In the rows, zero is written as 128.
One hidden turn or mirror swaps the rows below in pairs. Which row is each named row swapped with?
The rows were stretched afterwards, more along some directions than others.
taved: [162 108 107  96 144 120  91 123 152 147 148 128 136 151 100 112 126 136
 139 122 116 121  97 106 153 160]
ziba: [132 115 121 103 120 114 107 117 142 119 119 122 140 153 109 107 111 127
 123 110 138 118  98 102 151 135]
keli: [146 121 107  93 146 145  93 111 118 143 128 128 138 155 109 124 121 142
 147 119 125 132 124 120 166 137]
Dused: [154 114 106  97 147 143  97 117 117 145 138 132 141 145 105 133 125 137
 146 117 115 136 118 112 166 136]
gime: [137 115 129 109 125 112 104 117 142 113 124 116 135 157 109 105 111 130
 105 109 126 116  96 105 146 142]
zed: [171 105 127 115 141 127 115 115 122 153 135 140 156 144  98 112 127 148
 139 138 119 119 122 115 146 140]
nam: [142 125 128 101 128 139 115 111 110 147 127 129 153 140 107 109 121 141
 143 131 131 149 131 101 151 130]
vuzim: [138 123 131 103 129 142 122 113 109 153 125 128 154 153 111 107 118 140
 142 128 116 136 133 105 148 123]
sevok: [140 110 127 106 123 105 104 107 129 118 122 122 146 159 103 108 107 132
 120 108 124 111  97 102 158 147]
Keb: [146 107 123  97 120 130 117 131 135 151 127 125 159 156  92 101 119 146
 136 122 148 130 109 102 167 133]
mulo: [160 125 109 113 134 111 124 115 133 148 145 145 153 145 114 113 126 143
 145 123 111 109 105 107 150 133]
gibov: [154 121 103  88 151 149  89 108 121 142 128 128 137 145 108 137 119 139
 155 125 135 138 117 108 165 139]
nok: [157 115 133 125 154 136 103 120 118 144 142 116 147 138 112 114 102 154
 118 118 112 138 106 121 144 132]
dip: [148 119 114  98 152 135  96 116 128 136 135 130 139 152  99 119 121 138
 154 121 131 139 125 118 168 129]
Pob: [145 121 119 101 132 106 116 126 128 146 141 146 162 154 119 109 117 145
 138 129 129 118 126 115 150 130]
guri: [143 128 129 106 135 133 124 113 103 151 139 133 150 155 118 114 129 147
 131 126 106 128 130  98 139 129]
motez: [163 105 134 119 146 145  90 122 111 151 129 113 157 143 101 105  93 153
 127 121 118 140 109 119 159 137]
poz: [159 115 127 114 134 117 120 106 113 148 142 144 157 140 111  99 114 151
 134 138 127 115 114 120 142 118]
Sug: [153 109 112  97 149 124  87 120 153 138 135 124 143 164 102 100 119 149
 133 128 136 117  99 124 165 164]
Virav: [151 110 129 114 142 139  97 130 106 147 138 116 148 130 119 108 106 148
 121 123 124 144 114 118 144 117]
mezor: [144 129 119  98 129 129 113 119 111 159 137 131 158 154 110 113 126 141
 154 127 121 141 130  91 148 128]
nar: [154 104 135 109 154 130  97 122 156 155 135 111 141 167 101  91 121 145
 134 128 121 120 108 125 175 154]
bukad: [141 110 118  89 126 142 109 117 131 150 115 118 151 147  98 118 116 145
 141 125 154 134 110 103 164 136]
Gifud: [149 107 129  97 137 125  84 118 154 142 132 119 146 166  96  87 117 142
 138 123 144 119  94 109 171 153]
vut: [166 120 110 109 130 132  98  96 119 143 128 129 153 140 103 112 110 160
 129 141 121 114  97 115 153 132]
setup: [163 106 125 115 130 116 132 122 122 149 136 147 156 145 100 110 126 143
 132 135 122 121 128 118 149 130]
lako: [155 116 102  91 148 140  91 116 127 152 140 131 147 150 111 122 132 137
 153 131 126 139 117 118 168 144]
sosen: [142 122 128 106 130 138 116 121 107 158 132 134 156 152 122 111 131 147
 144 125 110 137 133  98 148 123]
Pobo: [128 122 119 103 121 111 113 118 130 121 128 127 141 149 117 108 113 133
 114 114 132 123 101 101 143 125]
kofop: [145 123 128 101 131 137 119 111 112 157 134 134 162 150 114 111 130 145
 145 136 120 139 128  99 149 128]
bez: [162 123 109 102 133 124  89  98 115 150 133 126 158 150 104 108 111 161
 143 128 110 107  96 107 164 134]
mazuv: [150 116  99  96 145 134  97 116 132 145 131 132 132 150 107 137 127 128
 158 122 126 139 127 118 162 135]
momek: [161 112 135 119 149 138  96 119 108 152 137 114 157 137 107 102  96 155
 127 124 118 134 110 119 153 125]
kelak: [155 114 114  98 150 129  98 119 114 143 141 124 148 162  96 117 115 140
 143 110 116 133 123 118 176 141]
Mavus: [143 112 125 112 126 109 114 126 138 126 124 124 142 161 113 101 120 127
 119 112 121 120 100 105 160 147]
zanoz: [141 121 131  99 123 137 123 103 105 153 135 127 149 147 105 107 116 142
 136 129 117 140 127 101 143 121]
ragi: [133 123 133  96 125 136 116 114 105 149 133 124 157 147 113 110 122 145
 131 124 116 139 129 100 144 131]
zab: [135 123 127 100 119 137 125 111 110 147 124 130 148 147 111 120 122 139
 134 113 118 142 130  91 144 123]
Kulop: [140 107 128 111 126 107 113 118 134 124 126 126 147 155 108 105 112 128
 120 108 123 112 103 105 151 136]
sema: [162 106 113 101 146 124  83 122 154 144 145 124 140 161  91  99 126 146
 134 123 122 118  97 115 160 155]
Fop: [168 109 120 106 134 117 121 119 117 157 143 146 164 144 104  94 123 141
 145 144 128 114 120 117 150 120]
Pezem: [138 112 126 115 121 115 105 116 133 113 119 120 143 151 108 111 106 127
 117 111 132 123 100 102 147 141]
sifa: [158 105 134 118 150 136  95 120 114 150 142 112 152 136 109  99 101 150
 118 120 116 132 106 119 148 134]
palik: [142 105 128 110 127 113 110 112 127 123 125 122 144 159 104 100 105 136
 114 112 125 116  99 103 157 137]
kufin: [154 111 108  93 146 118  90 122 149 140 144 130 138 155 101 107 137 140
 137 127 131 113 102 113 153 151]
dis: [163 115 113 113 130 123  95 100 128 145 136 127 149 149 104 101 115 157
 127 131 110 109  98 122 161 136]
Rodu: [170  99 131 117 151 117 125 118 126 153 143 138 149 150  95 114 117 142
 135 136 108 119 126 124 148 136]
Dinog: [139 130 129  90 132 133 111 110 103 146 125 128 158 154 114 115 119 147
 147 128 127 134 131  95 151 128]
tofor: [146 121 106  95 133 120  93 123 154 135 146 130 137 146 110 102 132 138
 144 129 144 115  94 103 153 135]
Pabim: [154 108 127 100 142 132  80 109 162 140 133 117 143 154  91 101 115 140
 138 129 138 121  98 115 156 151]
Poni: [168 107 131 120 146 137 107 129 107 144 135 121 155 140 103 112  99 148
 123 118 119 132 112 118 149 128]
vetom: [153 108 132 109 146 144 100 118 101 155 139 115 150 129 111 110 102 155
 124 121 123 140 108 113 145 123]
Puge: [130 137 128  93 121 132 119 118 105 150 129 134 159 158 114 113 126 147
 145 116 125 135 131  87 156 122]
Latoz: [148 111 121  88 125 137  99 127 139 146 119 117 155 157  92 107 114 149
 140 126 152 129 102 103 169 138]
rin: [140 133 107  93 144 137  93 121 129 143 141 128 141 149 111 127 121 136
 150 113 121 139 117 111 168 134]
simo: [141 122 101  95 144 131  98 122 127 138 142 131 139 151 117 129 131 133
 142 118 128 136 120 114 162 145]
Vipip: [163 117 127 114 138 124 120 119 122 159 138 146 158 150 113 101 126 157
 135 138 115 119 114 105 156 128]
sar: [152 109 134 112 139 135 100 122 106 146 136 116 155 134 110 110  95 154
 120 113 122 142 111 114 153 129]
mov: [165 103 113 102 150 143  83 120 146 162 136 129 146 162 105  92 120 148
 143 137 124 119 103 109 163 145]
Nati: [129 124 131 102 129 137 118 111 115 149 130 129 155 149 114 104 121 142
 144 125 118 137 131 100 156 129]
Revad: [167 103 136 121 139 132 110 113 129 149 131 129 153 141 102 102 114 147
 141 144 130 120 124 128 156 134]
zefo: [148 119 107  92 147 135  96 128 129 140 134 132 135 158 112 136 131 132
 148 107 118 132 122 114 168 148]
Tos: [142 122 110  97 153 144  95 120 120 152 144 130 143 140 115 120 121 143
 153 121 119 143 126 119 171 128]
fam: [152 118 114  92 139 131 100 117 126 142 139 129 143 155  93 128 115 133
 154 110 123 138 119 112 176 136]

Kulop is swapped with sifa
Dused is swapped with ragi
Pob is swapped with mov
Tos is swapped with Nati
nar is swapped with mulo
Pabim is swapped with Fop
zefo is swapped with guri
sema is swapped with setup

One hidden turn or mirror swaps the rows below in pairs. Which row is each named row swapped with?
The rows were stretched afterwards, more along some directions than others.
bas: [131 129 111 125 131 133 138 127 118 133 132 132 138 140 140 129 131 124
 141 128 134 129 127 136 123 132]
reve: [130 140 116 119 131 125 130 141 128 122 146 133 138 133 132 130 126 120
 138 114 139 151 128 144 135 128]
rep: [124 114 113 130 119 116 137 135 122 126 145 136 131 122 139 135 136 123
 123 129 124 132 132 157 129 130]
fur: [149 119 123 111 134 121 110 123 133 108 129 123 132 136 127 123 122 131
 155 136 131 118 149 107 117 128]
morig: [135  91 115 128 126  92 139 129 115 119 124 127 136 129 130 120 137 126
 135 139 114 115 137 134 106 121]
Fusi: [132 126 128 126 124 125 129 133 127 131 141 122 132 138 133 132 126 127
 134 124 130 121 142 138 128 131]
keto: [137 119 120 105 134 147 126 119 116 131 123 128 144 122 143 142 134 133
 127 120 121 130 133 123 131 128]
Tipuz: [133 135 119 109 141 117 141 134 122 134 133 132 141 122 136 117 131 120
 139 137 147 122 129 137 124 125]
Zogef: [126 116 110 110 138 111 132 128 118 130 147 129 144 131 129 122 134 123
 138 132 136 127 131 127 115 128]
zel: [131 131 108 119 141 132 125 135 121 120 137 126 121 122 144 125 128 121
 128 127 116 141 120 132 130 132]
Puvar: [140 127 121 115 129 130 133 127 125 133 136 132 145 117 138 125 128 123
 153 125 128 119 139 131 135 128]
Tuso: [131 103 122 117 133 127 116 124 133 116 132 123 120 126 124 132 120 133
 121 122 105 136 138 121 126 126]
kizi: [135 114 117 117 120 126 128 132 135 127 148 130 134 128 127 130 128 131
 129 132 131 129 144 132 121 137]
tetus: [136 119 114 135 140 123 121 128 125 120 122 124 122 126 131 127 128 123
 135 118 113 127 135 118 121 132]
fataf: [129 114 136 131 123 132 132 137 127 120 123 134 111 125 135 123 123 112
 145 137 118 130 134 142 149 128]
bol: [125 117 121 139 136 110 148 127 119 138 120 128 125 123 136 136 133 123
 128 132 107 133 120 134 128 129]
num: [129 103 118 139 128 107 130 125 122 132 126 120 120 126 136 117 127 116
 137 135 124 133 131 135 118 131]
riri: [133 128 111 121 140 110 137 127 115 133 139 129 134 138 133 126 127 123
 138 125 138 128 122 127 106 128]
nif: [130  99 125 142 125 113 128 131 112 139 135 118 119 121 147 128 134 124
 126 138 108 129 122 139 119 132]
kif: [120 118 127 119 134 125 139 134 130 144 128 135 122 117 128 133 120 114
 113 134 123 135 128 138 124 123]
bimum: [138 108 109 116 130 100 123 128 116 122 140 126 135 129 135 126 121 123
 133 116 134 132 138 132 101 114]
demez: [135  91 126 106 125 119 126 119 125 120 142 138 141 136 125 120 127 129
 137 121 139 126 155 140 118 125]
liraz: [126 132 124 107 134 125 131 136 125 133 133 121 135 121 126 139 132 123
 112 123 120 140 121 135 132 131]
mino: [123 128 127 107 132 120 137 140 117 121 127 130 131 123 138 131 138 116
 109 118 144 135 129 141 136 119]
fus: [143 106 108 113 129 123 116 120 128 115 131 138 125 141 124 138 119 120
 158 121 133 141 149 133 118 128]
bakin: [126  99 111 130 126 112 136 135 119 125 135 137 128 118 126 111 131 114
 135 144 120 133 124 140 120 130]
pup: [125 122 108 111 135 131 122 135 125 113 120 130 124 123 129 132 126 135
 103 117 127 130 135 121 117 130]
bel: [129 100 131 129 123 105 123 125 123 124 136 118 126 142 134 114 123 132
 149 139 124 117 125 134 107 131]
Madez: [122 109 124 116 129 134 124 130 125 111 125 136 118 132 125 133 121 122
 110 108 118 138 131 129 136 127]
rol: [141 117 113 114 129 108 140 126 125 122 138 151 140 137 128 133 123 125
 170 126 143 140 143 143 123 129]
pokim: [147  97 124 121 134 105 131 119 123 123 131 132 135 132 121 114 125 126
 150 137 131 128 142 121 112 127]
Fepez: [126 111 114 116 122 130 125 125 129 126 143 145 133 139 122 119 121 119
 152 121 148 139 143 143 131 134]
Vog: [129 114 115 128 131 103 125 136 130 123 142 132 123 128 118 134 120 123
 129 128 125 130 143 122 118 131]
Baki: [137 103 124 114 122 133 129 117 125 118 114 138 130 133 134 126 128 127
 153 130 118 111 145 123 131 131]
maz: [134 113 121 119 127 124 143 132 122 126 133 129 133 110 135 119 139 130
 132 154 125 115 129 129 129 127]
roso: [132  97 126 135 118 108 134 127 120 120 137 126 122 129 127 116 132 121
 128 132 127 134 135 139 127 127]
Kamab: [133 119 135 117 121 102 134 134 112 122 132 124 144 137 140 143 138 130
 131 136 133 130 134 139 115 127]
Vad: [123  97 128 117 134 119 132 135 128 125 127 125 116 125 127 131 124 127
 103 130 117 132 140 124 123 135]
sonu: [121 119 140 131 127 141 133 130 141 126 124 138 111 125 132 131 123 118
 113 139 115 126 137 125 140 135]
Timob: [136 107 120 111 131 101 140 132 115 121 132 133 139 127 132 123 137 108
 151 132 125 123 130 129 128 121]
Nor: [145  98 124 122 129 116 132 124 133 124 139 136 124 134 139 133 120 122
 155 134 116 133 151 133 122 125]
kemel: [121  96 115 125 123 123 122 130 126 116 133 138 119 115 140 115 129 123
 123 137 115 125 131 132 126 138]
Zik: [131 117 111 129 131 132 114 138 129 124 142 125 111 133 128 121 125 111
 124 123 133 148 134 142 129 142]
rupad: [139 124 135 111 132 123 138 131 120 122 121 130 142 132 136 120 139 107
 149 134 145 124 131 120 136 118]
Fegu: [140 111 109 116 129 120 114 125 112 110 125 127 137 127 134 134 133 140
 136 113 122 131 136 128 121 127]
bem: [137 118 119 120 132 115 126 127 123 132 135 119 146 133 146 123 129 142
 137 133 127 118 138 121 111 136]
pana: [133 107 122 114 135 113 147 116 119 124 120 143 145 129 127 133 128 134
 144 134 129 123 147 121 121 116]
nupu: [128 135 119 118 134 139 130 125 121 116 129 132 131 121 126 126 135 130
 115 126 136 131 134 140 130 125]
Lakuv: [129 124 118 139 129 131 123 127 124 127 125 121 119 135 134 142 140 124
 124 131 110 130 130 130 125 146]
Sila: [138 114 114 129 133 114 138 129 123 130 127 138 123 115 140 121 125 138
 142 137 127 119 137 131 115 134]
gatef: [123 122 111 114 133 115 144 134 114 135 131 138 151 116 140 125 129 140
 127 125 128 118 122 121 124 125]
Namo: [129 125 115 122 131 125 134 121 113 125 121 138 134 132 131 134 133 124
 123 125 144 127 138 127 115 119]
bugo: [143 116 122 117 127 139 135 123 124 124 119 140 128 123 136 122 125 123
 142 132 138 125 143 133 133 119]
Rotu: [127 116 113 113 128 113 137 139 115 120 139 126 145 121 145 132 140 129
 114 129 120 125 136 139 125 123]
geva: [139 130 128 119 133 127 129 137 130 127 143 131 120 129 126 122 124 121
 137 133 136 130 136 122 129 143]
Nubi: [133 111 109 122 121 129 116 126 140 111 148 150 117 140 125 129 112 120
 147 119 138 139 151 143 129 131]
Vizi: [123 130 108 115 130 138 125 132 119 118 134 142 131 134 140 136 124 129
 107 106 136 142 130 133 129 131]
gasi: [136 104 116 140 128 132 123 124 136 114 130 130 112 138 126 120 123 115
 158 139 117 122 150 137 129 136]

rupad is swapped with num
bel is swapped with Kamab
bas is swapped with fus
Rotu is swapped with Tuso
bol is swapped with Timob

One hidden turn or mirror swaps the rows below in pairs. Which row is each named row swapped with?
The rows were stretched afterwards, more along some directions than others.
lefuf: [152 134 131 108 127 132 152 118 129 147 130 131 123 127 132 128 123]
Mav: [136 139 139 116 129 120 135 129 129 133 121 124 121 117 137 121 135]
rel: [151 122 148 121 126 135 137 120 135 136 143 136 144 137 123 126 122]
gazif: [148 124 126 139 131 140 123 120 130 129 134 136 115 137 122 126 123]
veviv: [122 123 125 137 134 124 131 137 137 127 129 136 114 123 132 126 125]
tize: [122 120 117 132 139 124 106 143 128 119 122 126 121 122 124 143 118]
ner: [133 120 121 146 124 138 133 126 132 139 141 123 123 135 107 117 147]
lapin: [125 124 139 117 138 109 130 142 135 136 111 134 121 120 127 135 114]
bot: [106 127 128 132 135 119 127 136 130 123 110 120 117 116 124 127 135]
pomi: [134 109 127 140 138 126 121 132 117 130 110 128 122 128 115 136 131]
rokuv: [122 124 120 149 116 128 136 125 131 119 140 129 120 120 133 112 144]
tak: [138 133 114 130 130 147 135 116 125 138 142 121 113 136 129 121 143]
Mavi: [119 129 116 125 127 119 131 132 136 137 128 118 114 125 130 129 129]
Mosop: [134 113 140 154 127 129 128 138 120 114 134 137 135 137 112 118 134]
gup: [131 119 140 117 124 149 122 134 128 109 139 128 138 134 119 144 118]
Belok: [136 131 123 119 132 118 132 131 111 125 121 128 119 122 139 130 127]
vifun: [143 140 127 113 126 127 164 107 128 153 130 124 114 125 128 118 140]
zugo: [145 119 137 140 119 142 143 117 128 132 136 123 137 136  98 122 139]
nis: [126 133 121 123 150 124 150 135 125 144  99 131 108 127 127 135 126]
sidip: [132 137 137 120 138 122 138 114 126 133 119 128 119 132 141 126 131]
dusat: [124 131 125 123 134 119 122 136 135 116 123 130 138 123 124 136 122]
meki: [131 134 115 128 136 137 150 122 137 143 137 127 116 143 116 119 136]
Fazu: [128 118 115 143 133 136 114 136 118 122 117 123 104 124 119 133 130]
dak: [140 119 138 140 132 140 113 118 119 111 123 122 132 140 118 134 132]
gar: [125 118 139 130 133 123 143 136 123 137 129 129 134 120 116 120 133]
batu: [142 127 137 128 119 130 124 107 141 118 135 119 136 130 124 130 130]
zifo: [135 140 135 114 107 127 163 111 129 134 133 118 138 125 132 121 134]
Depo: [141 138 122 124 130 136 133 114 113 124 118 131 121 133 137 125 130]
mube: [155 120 127 134 119 138 141 113 122 140 148 134 130 137 125 118 126]
fatin: [127 127 130 130 125 136 131 126 126 132 150 138 122 128 137 123 130]
Nelib: [146 117 146 135 120 130 109 128 122 116 129 123 137 123 118 125 137]
zam: [128 142 116 139 125 129 135 108 139 133 137 118 112 128 134 116 145]
Lik: [144 131 130 141 118 144 138  99 130 125 142 127 127 143 109 111 153]
tav: [122 134 141 113 123 135 148 131 126 123 123 119 122 114 129 132 126]
mituv: [120 125 139 132 123 125 137 128 133 119 120 128 139 137 120 119 137]
Toma: [138 114 155 128 132 125 104 124 129 120 133 134 139 124 106 131 128]
dono: [142 120 129 144 133 131 112 120 125 123 126 142 115 140 128 126 122]
Godeb: [110 132 112 124 130 124 128 139 128 122 111 116 110 130 135 138 123]
Mebi: [134 122 146 121 139 123 116 130 127 116 108 134 132 119 120 139 115]
vor: [145 122 144 119 146 135 136 128 121 129 122 138 132 128 109 130 123]

gazif is swapped with Mavi
fatin is swapped with gup
Lik is swapped with zifo
dono is swapped with Godeb

